32	-53	17	1	-35	25 Out: 1
-18	53	-21	-14	-31	-10	24 Out: -31
-11	-41	-42	-36	-27	53 Out: -36
18	42	22	-45	-54 Out: 22
-34	-5	-37	46	15	-1	-30 Out: 15
17	5	2	51	-6	1 Out: 51
27	-4	54	2 Out: -4
-47	12	-11	-16	30 Out: -11
49	-3	54	-24 Out: -3
---
|  43 |  22 |  10 | -39 |  32 | -14 |
|  -4 |   8 |  -9 |   2 | -37 |   2 |
Out: -9

|  23 |   8 | -14 | -11 | -15 |
| -42 |   4 |  19 |  17 |  35 |
Out: 19

|  55 | -25 | -23 | -25 | -26 |  10 |
|  30 | -30 |   3 | -30 | -30 | -11 |
Out: 3

| -23 |  11 |  13 |  23 | -39 |   6 |
| -18 | -32 |  26 | -13 |  34 | -34 |
Out: 26

|   9 |  12 | -38 |  15 |   0 |   9 |
| -13 |   7 |  55 |   4 |  11 |   7 |
Out: 55

|  -5 |  33 | -28 | -20 | -27 |
| -36 |  40 | -55 |  27 | -12 |
Out: -55
---
[ 30 -39  25  19   4 -16 -33]: 4

[[ 57 108 115   3  73 125  98]
 [  6 199 108  72  85 111  93]
 [132  54  70 141 164 132 118]]: 73

[8287 3667 9361 2225 7824 5981 9852]: 7824

[5936 3951 4888 4148 6900 2851 7888]: 6900

[4063 1812 4159 6926 5131 9354 2976]: 5131

[[70 34 58 66 48 30 50]
 [32 54 50 38 13 73 18]
 [74 73 26 91 59 41 60]]: 48
---
[-30  -2 -41 -25 -36]
-30

[ 15  10  -3 -44   2  38  -5]
10

[-23 -34  49  37]
-23

[[ -1 -11  -2 -25 -17]
 [-50 -11  40  25 -16]]
-1

[-38  25 -50  27 -36]
-36

[-37 -19 -35 -42 -23 -16 -42]
-23

[[-22   5 -16  41]
 [ -1  17  10   8]
 [ 10  42  20 -42]]
20

[[-32 -40 -42   8 -48  20   2]
 [ -9 -23 -24   5 -26 -18  -3]]
5

[ -6  43 -17  47]
-6
---
-47,18,-17,-1,-2,9,15
24,13,-14,-36,-26,6,-7
-21,25,9,12,-33,-22,23
-> 24

-6,0,-25,-2,-10,-7
-54,-15,-8,13,17,1
33,-9,-8,5,12,-6
-> -54

2,10,0,35,-2
2,23,0,47,-1
12,23,2,32,1
-> 2

-12,-52,-29,23,20,8,-9
-16,-54,-15,14,45,5,-6
-12,-51,-23,7,43,6,-6
-> -16

44,20,12,30,-29,-41,-31
-6,7,23,-6,-14,-35,21
29,5,42,-33,28,-35,26
-> -6

-2,-5,1,-2,-4,0
0,2,-48,1,-2,2
0,44,-23,1,28,2
-> 0
---
Q:
[[ 0.9  1.1 -0.8  0.4  1.6 -1.3  0.5]
 [ 0.6  0.4  2.1 -0.6 -0.9  2.2  0.5]
 [ 1.1 -1.0 -0.4 -0.3  0.8  0.7  0.3]]
A: 1.1

Q:
[[ 0.13  0.00  0.01 -0.08 -0.10 -0.07]
 [ 0.09  0.09 -0.07 -0.13  0.03 -0.23]
 [ 0.21 -0.01 -0.15  0.14 -0.18  0.07]]
A: 0.00

Q:
[[ 130.255   85.446   -7.703  -31.201    3.854   34.699  105.433]
 [  63.564   65.346  -45.044 -109.312  -53.022  -33.793  -62.335]
 [ 119.176   12.552   71.214   -0.146 -141.802   36.580   -4.327]]
A: 85.446

Q:
[[ 179.82  -50.08  -90.33 -165.87]
 [  -9.94   55.02  -89.12 -199.72]
 [  35.54   26.30  -88.89 -191.84]]
A: -50.08

Q:
[[-2.2  0.4  0.9  0.5  0.5  0.3]
 [ 0.3  0.4  0.8 -1.5 -1.5 -1.5]
 [-0.2  1.5  0.1 -1.6 -1.6 -1.6]]
A: 0.4

Q:
[[ -1.56  -9.06 -11.88 -11.88 -22.53]
 [  8.11   3.41   0.47   0.47 -11.16]
 [  2.35  13.13  12.47  12.48   7.97]]
A: -9.06
---
array([[ 12.4,  11.4,  -9.5,  -9.5,  11.7,  -6.7,  -6.0],
       [ -4.3,  11.0,  13.2,   4.4, -12.2,  14.2,   5.5]]) => -12.2

array([  9.9,  13.5,   5.0,   6.3, -10.9]) => 5.0

array([ -7.6,   6.0, -10.6,   9.7]) => 6.0

array([ 12.361, -17.355,  -9.592,  -1.275]) => -17.355

array([[ -68.304,  -96.452,   29.796, -128.006,  232.983,  -23.281],
       [-125.338,  -33.099, -211.557,  -89.832,  113.294,   10.376],
       [  63.637, -119.641, -124.693,   -1.870,   20.101,  -50.840]]) => -1.870

array([[  56.93,    5.50,  146.60,   60.02],
       [-167.56,  -19.45,   57.06,  223.38],
       [ 192.76,  -43.64,  163.01,  -73.57]]) => -43.64

array([[ 0.020,  0.156, -0.059, -0.151,  0.040, -0.073, -0.030],
       [ 0.045,  0.112, -0.024, -0.097,  0.043, -0.048, -0.047]]) => 0.043

array([[  2.0,  15.0,  -7.9,  14.2, -17.7],
       [  6.8,  19.9,  10.9,  16.0,   9.0]]) => 10.9

array([ 15.51,  -8.41,  17.48,   9.80, -12.42, -14.02,  16.68]) => -12.42
---
[-35  25  -4  25  47] yields 25

[[ 12  20 -20  -6 -40 -32   3]
 [ 14  -1  -2  27  -2  12  -4]] yields 20

[[ -1 -38  -1  -3  13  17]
 [  3 -50   2   0   8  24]] yields -38

[[-32 -20 -33 -40  12]
 [  1  56  -9 -32  -2]] yields -20

[[-45  21 -54 -14  22]
 [-34  23 -49  -7  16]
 [ 46 -17 -14  25 -35]] yields 21

[46 19 11 55] yields 19

[-28   1  -9  42] yields 1

[  3   8 -47 -18 -21] yields 8

[[-33 -36  11  17 -42 -20]
 [  2   7   5   5  -5  12]
 [  1  13  -5  -1  31   1]] yields -36
---
|  -1 |  17 |  -7 |   6 |
| -43 | -11 | -12 |   1 |
|   2 | -10 |  22 |   3 |
result: -1

|  20 |  14 | -45 | -36 |  33 |
|   0 |  25 |   1 | -38 |   0 |
|  -1 | -27 |  17 |  12 |  -4 |
result: 20

|  17 |   2 |   5 |  11 |   3 |   4 |
| -12 | -10 |   3 |   5 |  12 | -16 |
|  -1 | -14 |   5 | -22 | -43 |  19 |
result: 17

|  13 | -20 |  37 |  -3 |
|  12 | -11 | -39 |  -5 |
|   8 |  -3 | -40 |   3 |
result: 13

|  -6 |  47 |  30 | -52 |
|   3 |  39 |  15 | -47 |
|   0 |  10 |   7 | -10 |
result: -6

|  41 | -28 |  -2 | -20 |   7 |   2 |
|   0 | -13 |  34 |   7 | -25 |  24 |
|   6 |  20 |  18 |  -7 |  13 | -35 |
result: 41
---
((150, 393, -532, 186, -457, -291), (178, 284, 86, -209, -345, -611), (271, 644, -48, -142, -260, -223)) ⇒ 284
((79, 62, 70, 63, 91, 76), (82, 72, 72, 53, 54, 52), (29, 71, 25, 17, 31, 82)) ⇒ 72
((4333, 6727, 4529, 6524, 5539, 6312), (2549, 9140, 5331, 9541, 4207, 9377), (5457, 6825, 2733, 7077, 5995, 6223)) ⇒ 9140
((222, 9, 181, 188, 66, 179), (204, 234, 81, 142, 115, 207), (190, 249, 85, 146, 151, 187)) ⇒ 234
((52, 35, 64, 74, 33, 49, 60), (56, 56, 50, 56, 56, 56, 56), (50, 17, 53, 79, 21, 44, 60)) ⇒ 56
((40, 56, 5, 72, 54, 84, 23), (80, 23, 16, 21, 24, 67, 64), (39, 55, 69, 59, 44, 23, 76)) ⇒ 23
